Here are some points:
-1.543 -0.662 -0.419 -0.172 -0.127  1.192 -0.146 -0.596  0.365 -0.540 -1.156 -0.473 -1.513  0.000  1.121 -0.957
-2.246 -1.202 -0.508  1.120 -1.280  1.596 -0.455 -1.503 -1.472 -1.211 -0.061 -0.267 -0.074 -0.119  1.494 -1.355
 1.692  2.611  1.817 -1.801 -0.341 -1.750  1.180  1.363 -0.205  1.115  0.837 -1.432  0.575 -0.273 -0.750  2.021
 1.254 -2.115  0.558 -1.545  0.319 -0.073 -0.701 -2.741  1.019  0.866  1.042  1.110  0.097 -0.405  1.002  0.025
 1.532  1.106 -0.269 -0.292  0.110 -0.662  0.474  0.900 -0.292  1.274  1.431 -0.023  0.453 -1.481  0.054  0.826
 1.430  2.943  1.297 -0.797 -0.299 -1.769  0.061  1.242 -0.979  2.068 -0.538  0.761  1.182  0.426 -9.360  1.726
-0.215 -1.618  0.357 -1.935  0.658 -0.743 -0.171 -1.074  0.193 -0.426  0.707 -1.441 -0.216  1.681  0.137 -0.753
-1.535 -0.606 -0.956  1.142 -0.476  1.237 -1.203 -0.833  0.400 -0.987 -0.230  1.385  0.912 -0.745  1.013 -1.728
 0.476 -0.499 -0.297 -2.251 -0.678  0.603 -0.527  1.284 -0.183 -0.243 -0.014 -1.045  0.166 -1.466  0.055 -1.124
 1.037  1.084  1.211 -0.009  0.102 -0.393  0.512  0.571  0.975  0.202 -0.458 -0.625  1.645  0.219 -0.084  0.788
 0.587  1.676  0.184 -1.037 -1.513 -1.281  0.885 -0.467 -0.290  1.200  3.124 -2.088  1.460  0.121 -0.163  1.369
 1.068  0.716  0.523  0.133  0.082 -1.023  0.545  0.105  0.050  0.612  0.116 -0.325  0.332  0.219  0.589  0.333
-2.023 -1.929 -2.448  1.178 -0.532  0.700 -1.690 -1.495 -0.030 -2.591 -1.313  1.211 -0.878 -1.144  0.760 -1.642
 0.354  2.190 -0.879  1.650 -0.618 -0.656  0.389  1.719 -0.132  1.377 -2.279  1.297 -0.994 -0.783 -0.989  0.817
-0.542 -0.742  0.681 -1.323 -0.171  0.620  2.869  0.000  0.417 -0.395 -0.786 -0.222  0.126 -0.196  0.454  1.233
 0.191 -0.266  0.201 -0.591  0.639 -1.047 -0.603  0.446  0.004 -0.327  1.048 -1.247 -0.664  1.069  0.142 -0.125
-0.097  0.210 -0.785  0.114  0.060  2.241 -0.141 -0.412  0.971 -0.053 -1.475  0.957  0.884 -0.183 -0.102  0.937
-0.440  0.305 -0.239  1.017 -0.906  0.484  0.290  1.544 -0.118  1.368 -0.652  0.607 -0.226 -1.627 -1.012 -0.262
 0.800  0.443  0.346  0.870  0.255 -0.726  1.099 -0.135  0.257  1.446 -0.007  0.738  0.575 -0.924 -0.466  1.569
 1.506  1.797  1.651 -0.551  0.688  0.418 -0.135  1.368 -0.978  1.321 -0.112 -0.858  1.495  0.046 -1.723  1.072
 0.475  0.434  0.661 -1.671  0.947 -0.367  0.281  0.350  0.758 -1.695  1.080 -2.121  0.912  0.589 -0.515  0.437
 0.438  0.105 -0.593  1.369 -0.447  0.389 -0.039  0.726  0.032 -2.101 -1.659  1.788 -0.490 -0.476 -0.678 -0.514
 1.203  1.434  1.966 -0.311 -0.369 -0.895 -0.308 -0.376 -0.290  0.316  0.213  0.416  1.628 -0.176 -1.215  0.469
 2.050  0.840  1.955  0.469  0.199 -1.428  0.193  1.037 -0.532  1.064  1.565 -1.863  0.058 -0.295 -0.239  0.392
 1.783  2.137  1.187  0.910 -0.154 -0.412  0.593  0.215 -1.610  1.736  1.040  0.087 -0.255 -0.391 -1.160  1.413
Then 12 other points, each followed by its number:
 0.040  1.772 -0.495 -0.181  0.411 -0.696 -3.827  0.994  1.652  1.629  1.097 -0.802  0.471  0.098  0.647  0.533 0
-0.067  0.857 -0.015 -0.087 -0.579 -0.942  1.139  0.421  1.127 -1.464  0.448 -0.260  0.585  0.403  0.357 -0.808 1
-1.019  0.964 -0.654  1.411  0.222 -1.290  0.325 -0.444 -0.691  0.871 -0.950 -0.018  0.120  1.658 -0.571  0.457 2
 0.042 -0.045  0.415 -0.761  0.167 -0.018 -0.357  1.205  0.391 -0.320  1.119  0.644  0.803 -0.615 -0.360  1.198 3
-0.213 -0.931 -0.906 -0.508 -1.526 -0.689 -0.820 -0.321 -0.447 -1.053 -1.353  0.133  0.839 -0.041  0.711  0.022 4
 0.861  0.501  0.966 -0.449  1.034 -1.023  0.465 -0.818  0.016 -0.386 -0.343  0.004 -0.173  0.294 -0.125  0.591 5
 2.370  2.090  1.428 -1.609 -0.299 -1.369 -0.724  1.765  0.207  2.093  0.838  0.394  1.129  0.520 -1.740 -0.664 6
 1.548  0.583 -0.135  0.603 -0.288  0.067 -0.098  0.210 -0.051 -0.697 -1.118  0.341  2.258 -0.412 -0.203 -1.465 7
 0.455  0.216  0.313  1.122  0.061  1.302  0.628 -0.509  0.155 -0.104  0.921  0.777  0.283 -0.938  0.946 -0.273 8
-1.354 -2.069 -0.359 -0.182  1.604  0.300 -0.179 -2.205  1.473 -1.415 -0.322 -1.177 -0.433 -0.357  0.524 -1.450 9
-1.241 -0.230 -1.213  0.209  0.365  0.269 -0.352 -1.544 -0.900 -0.103 -0.423  2.080 -1.093 -0.602  0.150 -0.285 10
-0.121 -0.194  0.616 -0.395 -0.179 -0.334  0.979 -0.160  0.863  1.009 -0.251  1.068  0.270  0.558 -0.649 -0.195 11
Which of these numbered points is nearest to each point below, looking only along the 2 directions in which the first points spread most? Its number follows each.
 0.588  1.107 -0.012 -0.132 -0.274 -0.759 -0.713  0.680 -0.503  0.892 -0.299  1.672 -1.415 -0.003 -0.741  0.748 > 2
 0.367  1.368  0.527  0.304  0.995 -0.262  0.378  0.252 -0.146  1.170 -0.640  0.343  1.408  0.940  0.143  1.536 > 3
 0.740  0.066  0.363  1.092 -0.006 -0.067 -1.205  0.243 -0.923  0.083 -0.838  0.568 -0.191 -0.416 -0.758  1.404 > 2
 0.098  0.084 -0.588  1.115 -0.111  0.010  0.644 -1.132 -1.081 -0.085  0.361  1.596 -0.386  0.611 -0.120  1.444 > 7
-1.316 -2.800 -0.681  0.296  0.566  0.747 -0.656 -0.975  1.355 -5.369  1.162 -0.486  0.769 -0.206  1.862 -2.806 > 9
-0.651  0.149  0.164 -0.395 -0.283  0.138  0.132  0.730 -0.289 -0.228  0.341  0.251  0.474  1.042 -0.465  0.316 > 11
-0.814 -1.178 -1.843 -2.152 -0.449  1.729  0.294 -1.040  0.104 -4.002 -1.511 -0.483  0.229  0.788  4.890 -0.998 > 9
 2.066  1.873 -0.154 -1.464  0.360 -1.183  0.582  0.737 -0.682  0.739 -0.349 -1.190  0.956  0.246 -1.745  2.455 > 6
-0.685  0.598  0.596 -0.153 -0.287  0.497 -0.237  0.401  0.186 -0.193  0.222  0.152 -4.390  0.796  0.237  0.757 > 8
 0.126  0.784  0.151  0.195  1.009 -0.263  0.114  0.551 -0.550  0.688 -0.336 -0.092 -0.095  0.670  0.199 -0.263 > 11
-1.651 -0.342 -0.844 -0.355  0.143  1.292 -0.626 -1.083  0.896 -2.763 -0.128 -1.499 -0.395 -0.800  2.709 -1.563 > 9
 0.354  1.013  1.428 -0.382  0.317 -1.027 -0.445  1.821  0.440 -0.898  1.549 -1.968  1.623  0.427 -0.310  2.259 > 0
-1.626 -0.075 -0.464  0.503 -0.015  0.999 -0.983 -0.608 -0.342 -0.761 -0.475  0.904 -0.553 -1.272 -0.385 -2.902 > 10
-1.935 -2.251 -0.579 -0.306 -0.456  0.809 -0.243 -0.350 -0.218 -2.155  0.521 -0.580  0.335 -0.853  1.726 -1.847 > 9
-0.797 -0.812 -0.379 -0.588 -1.007 -0.149  0.670  0.752 -0.423 -8.096  0.840 -0.188  0.330  0.573  0.911  0.416 > 9
 0.128 -1.047  0.315  0.086  0.228  0.626  0.466  0.615  0.252 -0.001  0.380 -0.017 -1.083  0.278  0.337 -0.754 > 8
 1.820  1.134  5.098 -0.446  0.515 -0.907  0.371  0.770  0.009  2.032  0.687 -0.426  0.360  0.003 -1.340  2.605 > 6
 0.668  1.451 -0.550  0.492  0.875  2.572 -0.380  0.275 -0.487  0.588  0.085  1.124  0.657  0.919 -0.334  1.648 > 2
 3.897  0.871  0.443 -0.131  0.017 -0.673  0.664  0.728 -0.508  0.397 -0.463 -1.138  0.442  0.283 -0.138  0.600 > 0
-0.264 -0.460 -4.237 -0.149  0.343 -0.860 -0.934  0.055  1.153 -1.329 -0.805  1.385  0.455  0.729 -0.119 -0.714 > 10
 2.705  2.496  1.322 -1.367  0.509 -1.028  0.803  0.823 -0.856  2.753 -0.579 -0.912  0.890  1.586 -1.438  3.377 > 6
-0.578 -0.522 -1.669  0.141  0.465  0.768 -1.994 -0.578 -0.870 -0.397  0.104  1.558 -0.303 -0.344 -0.730 -0.995 > 10
 1.276  0.007 -0.016  0.048  1.471  0.561  0.038 -0.367 -0.752  0.798  0.200  0.657 -0.360  1.350  0.278  1.825 > 3
 0.136 -0.472 -0.307  0.828 -0.297 -0.413  0.379 -0.895 -0.452 -0.602  0.371 -0.282 -0.021  0.424  0.490 -0.953 > 8
-0.301 -0.310  0.172  0.849 -0.566  0.698  0.088 -0.418 -0.478  0.194  0.310  0.106 -0.054 -0.074 -1.075 -1.055 > 7
 0.982  0.604 -0.719  0.733  0.257 -0.291  0.016  1.233  1.348  0.636  0.904 -0.526  0.159  0.010 -0.376  1.027 > 3
-1.055 -0.759  0.210  0.543 -0.445  0.485 -0.090 -1.815 -1.973 -1.826 -0.071 -0.824 -0.080 -0.330  0.126 -1.799 > 4
 0.686  0.485 -1.079 -0.575 -0.112 -0.423  0.735  1.784 -0.403  0.508  0.329 -0.409  0.872 -1.128 -0.442  1.044 > 3
-0.686  0.480 -1.890  1.742 -0.116  0.856  0.026 -0.588 -0.955 -0.627 -0.795  2.101 -0.145 -0.170 -0.376 -0.069 > 10
-1.200 -2.340 -0.844  0.023  0.321  1.847 -0.242 -3.467  2.041 -2.499  0.413 -0.901  1.141 -0.111  2.088 -2.135 > 9
-0.658  1.020  0.374  1.321 -0.892  0.645  0.747  0.339 -0.426  0.682 -0.945  0.372 -0.913  0.758 -1.520  0.930 > 2
-0.158  0.021 -1.795  0.450  0.106  0.298 -0.158  0.008  1.201  0.756  0.653  0.084 -1.062  0.368  0.000 -0.272 > 8
-0.262  0.230 -0.682  1.660 -1.234  0.777 -0.054 -0.990 -0.337  0.398 -1.394  1.579 -0.846 -0.519 -0.219 -3.032 > 10
 2.328  2.100  0.635  0.624 -0.504 -2.135  0.650  2.589 -0.234  2.632 -0.692  0.101  0.695  0.051 -1.290  0.502 > 6
 2.670  2.789  0.663 -0.772  1.024  0.293  0.293  1.097  1.711  2.004  0.333  1.455  0.000  0.861 -1.390  1.852 > 6
 0.767  1.276 -0.424  2.039 -1.251 -0.141 -0.547  0.658 -0.228  2.825 -0.594  1.937 -0.303  0.501 -0.421  0.609 > 2
-0.496  0.833  0.077 -0.037 -1.340  0.462 -0.209  0.020  0.268  0.827 -0.697 -0.049  0.545  1.429 -0.486  0.712 > 11
-0.261 -0.859  0.339 -0.154 -0.706  0.898  0.506 -0.963  0.777 -1.186  0.207 -1.344 -0.842  0.954  0.304 -0.390 > 8
-1.286  1.066  0.311  0.693  0.107  0.371 -1.172 -0.408 -0.842  1.441 -0.405  0.408  0.619  0.098  0.062 -0.127 > 7
 1.138  0.351  0.617 -0.711  1.382 -0.544  0.922 -0.198 -0.005  0.504  0.552 -0.784  0.720 -0.067  2.057  0.482 > 0
 0.108  1.124  0.980  0.153 -1.191 -0.634  0.397  0.489 -0.935  1.063  0.308  0.045  0.502  0.094 -0.473  1.238 > 3
 1.905  1.301  1.754 -0.742  0.953 -1.511 -1.310  1.736  0.900  0.273  1.774 -0.047  0.520  1.193 -1.565  2.019 > 6
 1.036  0.321 -0.602 -0.233 -0.485 -0.608  0.707  1.569  1.067  0.793  0.485  0.125 -0.293  1.452 -0.522  1.363 > 3
-0.359  0.900  0.330 -0.567 -0.672 -1.176 -0.299 -0.631  0.039 -0.313 -0.806  2.926  0.238 -0.188  0.694  0.900 > 7
 0.699  0.556 -0.212  0.905 -1.252 -0.205  0.092 -0.471 -0.509  1.034 -0.236  2.280 -0.091 -0.234  0.109  1.332 > 2
-0.907 -0.860 -0.697  1.399 -0.077 -0.995 -0.291 -0.615 -0.520 -1.351 -0.511  0.079  0.759  0.105  0.881 -1.246 > 4
-0.037 -0.063  0.228  1.016  0.050  0.969 -0.836  0.317  0.084  1.453 -0.888 -0.165  0.082 -0.661  0.074  0.005 > 7
 0.980 -0.178  1.050 -0.788 -0.354 -0.631 -0.056  1.023 -0.678 -0.630  0.937 -0.880 -0.115  0.017 -0.512  1.676 > 0
-1.081  0.344  0.856 -0.551  0.975  1.228 -0.280  0.942  0.948  0.905  0.750 -1.186 -1.491 -0.940  0.617 -0.038 > 1
-0.026  0.699 -0.196 -0.430 -0.132  1.322  0.509 -0.241 -0.384  1.121  1.557  1.117  1.792  0.365  0.218  1.154 > 3
 0.277 -1.076  0.663 -1.445  1.015 -0.655 -0.392 -0.035  0.235 -0.739  0.042 -0.943 -0.168  0.516 -1.326 -0.227 > 0
 0.123  0.005 -2.829 -0.845  0.693 -0.392 -0.325 -0.929 -0.199 -0.435 -0.342 -0.456 -0.754 -0.154  0.617  1.220 > 8
 0.378 -0.395  0.307  0.898  0.679 -0.020  0.062 -0.152  0.112  0.975  0.364 -0.970 -0.338  0.382  0.218 -0.719 > 1
-1.067  0.153  0.656 -0.813 -0.285 -0.077  0.399 -1.034  0.601  1.383 -0.257  1.003 -1.049 -0.023  0.902 -1.590 > 8
-1.641 -2.228 -1.316  0.191  0.316  1.967 -0.572 -2.402 -0.424 -1.118  1.224  0.343  0.204 -0.314  0.937 -1.765 > 9
 0.306  1.624  0.180  2.275 -1.154 -1.156 -0.060 -0.551 -0.734  0.707 -0.489  1.376 -2.334 -0.554 -1.269 -0.793 > 2
